(in the rows, 128 means zero)
Each path below is one point turned by a fixed rotation once a step. After each direction that follows a path, write how fast that rotation turns it, in degrees per step (0 if it stays still).
Each turn is a multiple of 5 degrees from 10 to 175, or 0.
Each row of a path follows its step; steps can be skipped.
Path 1:
step 0: [136 133 123 120 134 128 130 125 131 130 126 143 128 131 128 132 123 128
 134 128 126 126 128 127 132 120 138 128 129 125 116 132 127 120 134 130
 127 124 119 121 131 118 133 128 133 130 126]
step 1: [126 133 130 132 121 132 123 129 135 135 133 133 133 126 134 138 122 131
 122 131 131 125 129 134 133 126 128 122 126 122 126 133 129 117 137 131
 120 125 124 118 128 123 129 117 131 126 132]
step 2: [130 125 134 113 125 128 134 124 135 131 127 130 133 131 128 133 137 136
 127 129 131 128 124 126 132 133 127 126 126 122 122 131 120 116 136 132
 128 140 123 122 129 124 129 125 133 124 131]
step 3: [129 133 124 125 125 122 122 120 133 125 123 123 126 128 135 130 130 130
 116 128 134 129 127 128 133 127 122 135 132 131 120 132 119 128 134 132
 119 137 134 117 132 122 129 119 127 128 131]
step 4: [125 118 134 126 128 127 121 118 129 131 124 125 133 128 119 138 130 127
 124 131 124 122 127 131 128 129 121 132 134 127 118 139 119 126 128 124
 128 138 135 127 132 136 126 129 132 130 133]
step 5: [122 122 131 122 121 128 127 128 127 135 122 126 124 135 124 131 126 124
 127 122 127 126 128 122 140 129 131 131 137 126 124 134 119 142 123 125
 124 134 140 125 128 122 133 126 127 130 126]
step 6: [124 123 132 133 127 125 124 122 128 131 125 129 126 130 122 137 130 129
 135 139 129 127 132 119 130 122 137 137 137 131 124 139 121 127 124 128
 124 120 131 130 129 130 133 127 125 138 118]
step 7: [132 125 124 136 123 126 124 135 128 139 128 129 134 132 118 129 123 124
 126 126 134 124 125 126 134 126 138 125 127 119 124 135 119 125 123 128
 136 122 132 125 121 123 128 127 125 134 118]
step 8: [131 127 127 132 121 124 131 133 130 133 137 129 125 133 121 135 131 136
 132 123 132 140 123 123 129 129 131 129 125 127 128 138 131 116 126 130
 121 124 129 125 123 129 142 126 125 131 119]
step 9: [131 136 130 125 131 125 124 129 132 131 131 126 140 130 125 124 128 129
 126 132 135 141 121 126 125 128 129 123 127 129 121 129 122 116 119 137
 129 124 131 120 127 127 128 126 114 127 125]
step 10: [128 132 120 126 129 122 129 132 132 129 141 127 125 127 118 133 131 135
 121 126 123 139 124 138 126 126 122 130 130 135 116 128 122 121 123 131
 130 128 134 125 120 125 130 127 132 128 133]
step 11: [128 121 130 122 131 136 126 127 129 125 127 123 131 124 130 132 118 129
 130 128 122 142 126 138 136 127 128 125 125 136 116 130 121 126 120 133
 119 130 133 128 126 129 131 129 123 119 133]
Directions:
[127 129 131 131 130 128 128 127 129 129 127 126 131 125 128 130 128 128
 128 130 127 128 130 129 127 129 128 126 129 127 130 133 128 128 127 131
 127 125 126 128 131 132 123 127 125 126 129]
140
Path 2:
step 0: [125 131 141 129 125 131 135 125 125 141 125 124 126 117 123 122 128 127
 142 132 124 137 122 137 129 130 120 125 139 120 120 122 114 135 128 119
 124 124 133 129 128 113 123 128 130 130 133]
step 1: [129 126 137 131 125 119 116 123 125 123 126 138 122 115 131 131 128 133
 133 124 128 133 127 131 131 127 142 127 119 121 138 113 124 130 136 112
 128 126 132 118 120 126 126 129 138 130 125]
step 2: [125 134 115 132 133 130 138 131 121 137 125 120 122 118 134 123 125 137
 136 122 119 126 127 128 143 120 126 127 126 131 139 130 134 131 137 119
 124 132 124 134 125 122 125 135 144 127 134]
step 3: [124 120 127 133 129 127 138 127 140 126 134 121 133 121 123 125 133 128
 136 120 134 120 133 146 125 122 136 123 116 130 118 121 121 132 128 120
 129 132 123 131 123 138 126 130 137 134 138]
step 4: [128 131 135 131 139 124 137 128 130 130 134 134 128 124 124 129 128 125
 123 118 127 120 116 136 123 129 127 134 122 120 129 127 133 124 131 116
 120 117 121 139 137 117 142 140 134 132 125]
step 5: [126 126 144 129 130 128 133 135 121 131 140 136 114 123 123 135 140 128
 133 133 120 117 128 127 139 124 122 122 122 128 123 123 137 124 129 118
 131 123 127 133 120 140 125 129 124 127 135]
step 6: [133 142 134 132 128 129 135 124 137 134 134 135 127 133 122 122 130 121
 123 125 122 131 135 130 135 128 131 113 119 136 139 130 122 126 120 122
 139 122 138 131 133 125 127 145 133 126 131]
step 7: [128 135 140 123 126 129 134 122 122 131 123 125 131 121 121 129 125 123
 134 129 131 125 118 133 132 130 111 133 133 125 126 118 113 139 124 121
 126 122 140 132 129 132 117 137 131 131 139]
step 8: [130 123 137 136 130 122 125 126 119 119 128 137 129 124 129 132 131 126
 130 126 127 128 127 139 135 123 137 135 131 125 151 117 122 132 123 111
 139 133 130 124 127 126 126 130 128 130 121]
step 9: [116 130 123 128 132 133 132 135 122 146 133 129 124 113 131 124 125 127
 139 132 123 125 133 138 138 124 122 134 127 134 142 135 128 141 136 126
 128 127 123 125 135 123 122 131 135 126 129]
step 10: [122 127 129 131 129 132 132 136 130 126 131 126 133 124 131 127 142 129
 131 123 134 130 124 147 125 128 138 119 112 123 127 123 116 142 131 128
 132 125 126 120 118 128 131 131 134 127 140]
step 11: [134 136 141 132 135 125 135 129 126 136 125 127 123 118 133 127 129 128
 128 120 126 135 122 145 125 124 126 129 134 117 122 129 131 123 137 120
 127 122 120 136 128 110 136 136 135 129 127]
Directions:
[128 126 125 129 128 126 129 128 131 129 128 127 128 126 126 127 128 132
 127 127 128 127 126 123 128 127 130 125 126 129 124 126 128 124 131 124
 126 129 126 130 128 127 128 127 130 129 128]
35
[127 125 127 130 127 128 126 128 126 127 129 125 126 130 127 129 128 128
 127 132 129 126 128 131 128 128 133 126 127 124 127 128 125 126 127 127
 131 126 130 126 127 133 128 128 128 129 127]
155
[131 133 129 130 126 128 124 123 127 127 125 125 125 127 128 127 124 129
 127 125 128 128 128 127 130 128 126 127 128 129 128 126 128 127 128 129
 130 130 131 128 125 128 126 128 130 130 129]
65
